(in the rows, 128 means zero)
One turn moves every row onto another: examples first, then more rows asked:
J145: [143  83 130 151  97 150 170 125 136 124 121 111 130 128]
J279: [138 133 102 148  99 138 117 121 150 137 151 138 111 148]
J158: [146  86 135 168 115 137 173 123 137 129 116 118 117 133]
J408: [145  93 141 121 149 154 122 134 128 107 103 108 113 112]
J583: [115  88 140 101 131  96 120 102 150 157 114 108 106 132]
J174: [122 104 126 113 168 128  87 124 118 140 119 147 148 132]
J390: [ 91 144 132 119 124 108 149  83 141 130 118 130 134 157]
J165: [103 116 107 123 123 104 171 137 111  96 122 124 107 117]
J48: [ 96 127 114 155 132 171 116 139 120 165 106 149 138 141]
J182: [ 87 142 128 123 127 101 147  81 146 148 119 117 136 145]
J560: [126 113 134 123 147 141  77 110 138 155 110 134 137 109]
J389: [122  87 136 128 106  98 127 104 113 145 135 140 150  92]
J539: [107 107 133 162 137  92 164 151 147 115 101 119 112 134]
J266: [145 153 126 115 119 139 159 148 131 144 137 125 123 150]
J921: [ 99 148 141 117 106 105 139  89 139 124 114 136 146 145]
J602: [ 90 125 100 133 149  98 139  99 133 176 102 118 128 131]
J360: [ 97 122 125 114 130 129 124 123  78 104 115 135 126 106]
J822: [102 137 112 150 118 175 112 133 110 162 104 136 132 127]
J653: [ 73 119 101 116 105 102 139 134 135 170 107 149 125 116]
J790: [115 103 153  96 125 114 118 108 164 131  89 118 114 128]
J12: [ 86  79 131 116  91 135 134 143 118 144  99 129 107 106]
J468: [137  89 134 173 113 129 168 134 142 117 104 116 115 131]
J838: [100 120 102 149 145 171 119 140 119 156 106 147 152 137]
J942: [106  88  84 155 161 144 131 141 130 131 121 140 148 133]
J965: [132  90 141 135 143 130 119 154 120 117  89 118  90 128]
J901: [144 131  97 118  97 135 145 119 140 150  94 153 118 160]
J919: [130 100  87 159 127 121 136 134 103 146 134 151 141  96]

J921 moves to J145
J48 moves to J390
J408 moves to J560
Where do these go?
J12 moves to J360
J174 moves to J583
J602 moves to J539
J165 moves to J919
J266 moves to J279
J468 moves to J838

One turn moves every row onto another: examples first, then more rows asked:
J274: [118 144 134 115 129  94 137 165  84  96 158 154 154 135 157 152  92 116
 199  95 106  97 172  98 129 140 147 124  94 133 127 124 123 155  96 116
 119  93 133 149 173]
J495: [114 116 209 136 155  58  76  94 113 111 141 135 117 125 143 124  65  96
 153 101  98  71 110 171 132 121 121 160 122 109 120 160  50 171 142 113
 107 117 137 163 134]
J415: [145 157 179 152 145  63 123 138 113  82 127 133 118 161 160 144 103 111
 160 120 159 134 126 116 119 120 164 133 113 110  66 149 120 127 116  86
 120 110 101 117 131]
J909: [126 133 142 164 149  66 110 154 115  94 183 158  79 155 118 138 131  91
 170  98 129  87 135  92 108 134 126 119  99 131 136 181 113 129 147  71
 112  94 139 132 131]
J128: [121 124 165 142 144  78 142 121 123 115 163 184 154 114 125  98 110 144
 161 116 123  35 169 142 122 131 134 117 123 110 103 183  66 161 105 154
 122  96 129 124 124]
J795: [133 132 189 147 134  72 126 124 104 112 196 155 145 138  93 129  53 116
 171 101 123  72  91 125 148 141 123 111 116 125  79 173  60 148 123 109
 103 124 152 139 144]
J645: [117 128 170 146  97  76 127 142 120 126 149 179 145 151 155 113  98 136
 166 133 117  64 108 101 102 114 175 155 107 125  91 113 103 154 132 117
 144 106 146 160 167]
J871: [134 119 176 134 157  98 118 139  77  84 171 139 121 113 115 134  83 100
 157  89 108  95 159 145 167 141 104 145  82  86 121 191  92 172 134 125
 113 121 130 138 127]
J758: [139 145 190 143 134  62 143 104 141 101 132 183 128 117 129 111  75  96
 147  81 114  57 185 133 138 165 145 118 146 125 109 145  66 155 112 129
  88 122 124 172 156]
J957: [ 88 126 167 119 130  74 124 152 136  91 109 169 101 126 217 121 111 121
 172 106 108  85 150 130 120 138 130 158 106 105 137 139  88 147 131 120
 114 123 152 146 158]
J206: [145 122 176 132 169  69 111 141 131 111 160 119 127 174 202 125 101 116
 160 124 117 104 134 108  86 119 148 134 107 129  75 145  71 144 102 117
 112 104 108 120 104]
J549: [140 137 210 148 167  78 147 130  75  76 147 159 123 138 185 111 102  92
 170 105 107 127 152 123  99 140 139 152 101 128  56 131 112 139 106 122
 120 111  98 150 122]
J862: [129 136 185 143 154  60 114 112  96  73 155 187  72 116 145 111  99  70
 129  90 100  83 150 122  76 144 145 165 112 144 133 171 124 153 148  87
 132 103 137 163 146]
J896: [107 128 166 150 159  78 112 118 109  99 195 167  99 134 138 115 108  93
 166 102 105  65 113 108  41 116 135 125 104 170 115 157  68 153 115 109
 111  95 152 136 131]
J892: [132 124 170 158 112  70 104 123 118 103 118 154 128 129 102 112 106 118
 161 104 104  52 174 124 175 118 150 108 110 118 144 146  74 143 114 101
 116  80 100 145 115]

J892 moves to J128
J795 moves to J495
J274 moves to J645
Where do these go?
J896 moves to J862
J549 moves to J415

One turn moves every row onto another: examples first, then more rows asked:
J374: [139 104 164 163 200 105 111 122 105 141 126  94 110 150 131 128 105 133
  97 119 142 168 148 118 140 122 104 152 137 118 187 168 130 155 127 164
 139 122 110 115 151 117 137 125 145 147 132 189  90 131 128 159 164  72
 114 113 138 170 119 192]
J586: [114 125 119 114 132 127  91 137 129 160 132 129 102 170 126 100 112 130
 125 119 168 174 158 116 144 139 107 147 150  73 108 134 141 146 187 165
 129 103 111  87 117  90 133 122 130 128 118 129 155  97 169 127 154 176
 125 117 114 164 128 141]
J220: [ 97 124 147  94 145 109  77 136 107 132 140 122 126 153 168  68  95 184
 139 141 141 115 159 122 136 153 110 174 135 114 160 122 102 146 161 143
 162 136 106 123 128  91 137 117 104 142 113 146 149 118 105 162 165 130
 100 120 155 164 119 127]
J555: [137 150 117 120 140 113 109 138 124 146 141 114 118 172 111  98  88 128
 135 134 136 187 148 112 155 113  88 133 143  64 109 140 130 160 173 156
 141 119 108  86 127 107 126 113 120 144 146 143 178 113 131 125 173 152
 107 112 107 149 141 132]
J656: [139 157 144 124 167 120  88 116 150 137 143 124 115 179 100 114 112  47
 119 119 157 125 130 114 171 146 117 157 142  74 216 156 118 145 139 172
 137 103 142 152 118 123 142 134 146 150 127 190 131 123 136 152 168 177
 123 125 133 153 135 130]
J847: [149 141 144 132 141 106  93 123 146 146 136 129 136 175 109  83  97  73
 120 119 139 115 121 113 146 140 103 164 154  80 212 169 123 145 130 170
 168 108 116 120 129 109 163 151 144 168 117 176 132 114 120 170 171 170
 139 157 124 147 153 120]
J451: [116 154 143 116 164 117  99 121 142 132 131 121 130 180 118 114 114  44
 106 123 146 136 123 126 151 135 120 153 133  57 222 183 115 147 134 177
 134  97 129 133 119 107 139 133 144 155 130 190 149 111 129 150 163 175
 136 139 145 170 138 132]
J562: [ 78 154 149  93 168 115  76 103 106 139 126  74 107 165 168 134 110 132
 105 116 168 131 174 123 137 121 118 140 121 138 146 167  98 152 185 162
 138 117 113 127 114 139 128 130 150 144 126 146 161 123 150 139 157 107
 130 127 159 170 122 104]
J13: [138 143 162 148 149 130 126 156  97 128 127 114  92 148 147 116  98 123
 111 124 142 138 139  90 106 156 111 169  85  96 161 165  92 152 163 151
 179  95  77  97  74  77 112 132 139 112 150 179 120 118 144 126 150 129
  82  85 114 142 102 136]
J80: [117 111 144 125 164 131 109 117 103 133 136 133 118 148 149 114 124 143
 131 124 163 138 164 132 110 127 118 153 159  98 206 158 132 167 149 171
 132 129 119 120 154 103 121 141 138 117 139 196  87 129 146 164 172  98
 121 113 153 181 110 224]
J698: [118 117 155  86 163 132 149 130  98 145 130 154 106 157 191 129 111 112
 123 122 154 142 115 109 110 131 136 111  95 119 192 155 120 133 152 156
 132 117 117  74 137  81 132 136 155 164 141 181 199 113 150 143 167  79
 115 131 125 149 120 142]
J514: [143 164 123 125 125 136 150 117 119 130 121 147 130 131 130 104  93 125
 120 117 150 126 154 103  92 110 119 152  91 116 162 154 112 155 161 156
 173 125  95 104  55 104 118 122 163 107 183 172 131 123 125 140 146 104
 121 122 130 171 119 149]
J659: [102 156 130 117 165 126  66 119 107 143 172 112 111 151 153 107 109 143
 129 117 150 134 170 137 160 117 106 116 100 130 155 120  87 169 162 163
 129 129 121 118  87 157 117 140 154 131 147 177 170 133 116 129 164 116
 109 113 147 155 131 118]
J928: [165 119 168 122 149 136 135 123 103 160 121 135 115 143 186 131 106 134
 136 115 170  92 139  92 101 147 137 142 111 125 175 155 135 155 185 151
 147 136  98 115 157  70 158 134 147 161 134 170 185 112 146 156 178 103
 122 107  96 133 106 128]
J147: [107 127 156 152 148 122 109 145 133 145 137 113 141 148 155 121 105 153
 119 112 158 151 132 108 107 109 111 108 137  97 201 143 123 141 141 147
 130 124 114 125 145 106 136 158 148 117 101 172  89 124 158 154 205 123
 115 101 141 144 124 207]
J139: [176  95 146 114 172 131 126 109 161 119 127 121 107 143 136 106 122  99
 139 100 182 126 171  97 100 108 107 152 122  83 205 144  83 123 159 161
 198 115 129 107 116 117 129 151 161 168 121 196 164 119 164 129 187 143
 123 134 149 187 145 182]
J537: [167 118 159 127 181 106 155 113 105 131 121 151 118 137 156 110  92 138
 128 132 170 114 118  94 139 121 142 131  91 135 160 124 123 142 139 155
 171 146 120 116 146  88 159 119 161 156 128 176 168 106  92 155 181  94
 110 134 104 145 116 152]
J271: [137 155 113 107 137 129 112 123 112 131 149 112 103 191 123 123  90 140
 137 136 157 168 183 134 151 116 130 151 152  68  95 145 124 157 180 171
 166 109 114  90 124 106 145 125 138 142 139 164 157 122 136 143 172 159
 133 127 105 183 119 123]
J771: [109 130 156  96 148 140 129 164  95 124 122 163  79 178 128 120  96 136
 115 122 159 156 159  80  98 151 117 158 120 100 170 138 111 166 129 138
 193 110 121 107  72  87 133  85 167 124 127 177 139 107 141 151 164 122
  87 114 149 157  94 135]
J316: [129 146 147 127 140 115  91 130 141 145 137 129 140 174 128 100 109  64
 110 120 139 117 126 125 131 147 108 164 152  58 220 191 120 157 147 174
 142 104 112 127 122  98 155 144 144 166 120 181 154 112 132 168 167 181
 152 144 138 162 144 128]
J296: [179  99 174 126 182 134 117 102 154 124 148 127  90 158 146 117 130  94
 131  88 138 144 156  79  82 117 111 121 130  93 191 162  85 120 141 131
 162 107 137 110 116 104 129 171 158 153 123 189 176 142 138 150 190 158
 116 118 146 165 154 161]
J399: [137 118 146 166 159 136  99 144 120 170 142 107 113 179 140 149  89 149
 100  91 162 136 195 111 123 122 122 147 141 121 194 150 139 170 133 158
 129 123 110 119 142 115 164 120 175 155 119 190 109 141 150 171 180  87
 134  97 136 167 117 166]
J584: [149 149 155  93 164 138 111 141  77 137 100 147 116 160 119 114 118 111
 118 121 160 153 160  65  73 130  96 157 110 143 138 175 122 168 160 137
 164 120 125 127  98 106 133 104 156 145 135 159 116 112 121 125 163 132
  73 119 141 131 147 149]
J678: [185 100 143 129 201 123 111 129 173 135 134 127 116 131 115 107 111 107
 114 108 144 114 155 106 111 139 114 174 101  97 209 151 100 153 162 165
 183 122 110  92 118 120 127 130 124 173 125 198 183 112 141 129 174 141
 102 118 143 170 146 201]
J150: [146 151 150 118 159 133 155 138 123 147 120 142 111 148 151 127 112 132
 103 132 159 150 144 108  69 140 119 131 124 162 142 154 106 149 185 153
 159 119 120 111  44 118 148 130 150 144 118 165 105 122 147 143 158 145
 116 131 132 167 126 132]
J764: [152 114 146 111 191 131 131 123  82 133 151 173  90 154 179 123 120 120
 138 140 195 101 144 120 132 159 161 145  92 135 161 121 103 147 173 169
 140 125 133 111 132  93 135 139 169 159 120 201 150 122 131 142 164 120
 104 115 115 154 122 176]
J152: [112 144 112  79 159 115  86 114 114 140 150 148 105 169 106  84  90 122
 102 140 145 175 156 125 152 129 120 158 138  79  95 150 138 131 175 157
 137 107 118  90 116 103 127 122 133 135 137 138 150 117 134 138 151 147
 127 133 122 175 134 168]
J762: [126 120 162 122 169 125 107 124 100 127 128 153 118 130 161 136 116  98
 133 115 195 127 112  88 133 134 136 124  72 113 167 135 115 128 170 141
 132 128 126 131 130  94 122 130 194 153 131 164 175 112 169 132 171  90
 111 105 124 127 134 173]
J227: [166 119 161 106 187 145  97  96 169 132 136 132  95 175 118 130 101 102
 114  97 122 105 174  82  76 127 154 144 118  93 195 165 111 123 138 112
 166 101 131 104 145  86 131 142 147 151 132 171 170 135 130 155 170 135
 112 122 150 156 146 157]
J833: [ 86 118 163 102 159 101  83 113  91 132 115 103 124 148 173 104 129 153
 116 102 144 150 146  97 134 131  96 161 134 136 142 178 119 162 153 161
 137 133 103 124 125 105 140 120 119 127 124 136 182 108 101 164 157 129
 118 129 168 172 127 120]
J783: [163  92 159 141 197 140 104 118 188 142 120 127 103 151 111 140 117 117
 100  84 137 110 159  97 104 141 158 160 101 104 201 150 125 145 133 150
 178 105 115  88 125  89 147 126 136 143 114 178 178  96 134 147 157 152
 111 130 145 169 132 168]
J591: [155 143 135 125 155 119  95 116 142 147 148 141 113 185 104  93 111  65
 131 116 150 116 136 117 166 148 114 165 156  93 213 149 122 148 128 181
 156 102 138 125 121 122 156 149 138 156 124 195 122 124 119 162 165 179
 124 147 124 152 144 120]
J341: [139 143 139 131 160 113  83 114 111 131 152 119 109 158 113 119 104 129
 112 121 149 184 150 112 165 125 119 154 134  82  69 163 131 145 180 162
 145 110 109 119 109 109 147 135 146 126 130 146 154 121 128 151 168 170
 136 115 101 167 126 149]
J499: [124 139 126 134 151 136 111 149 108 168 148 119 136 188 152 119  91 141
 110 102 140 144 177 111 104  95 117 117 118 116 203 159 126 153 113 160
 116 114 110  85 159 113 142 153 147 144 125 194 106 142 118 142 195 102
 105 109 137 149 146 185]
J353: [108 123 138 136 142 129  64 134 111 137 140 102 127 144 157  84 117 169
 156 116 170 123 165 127 164 123 117 141  92 116 154  96  92 143 146 164
 163 118 112 119 115 110 134 144 139 119 119 159 126 104 111 122 160 143
  92 123 133 150 128 113]

J139 moves to J296
J555 moves to J271
J584 moves to J771
Where do these go?
J353 moves to J659
J764 moves to J762
J499 moves to J399
J656 moves to J451

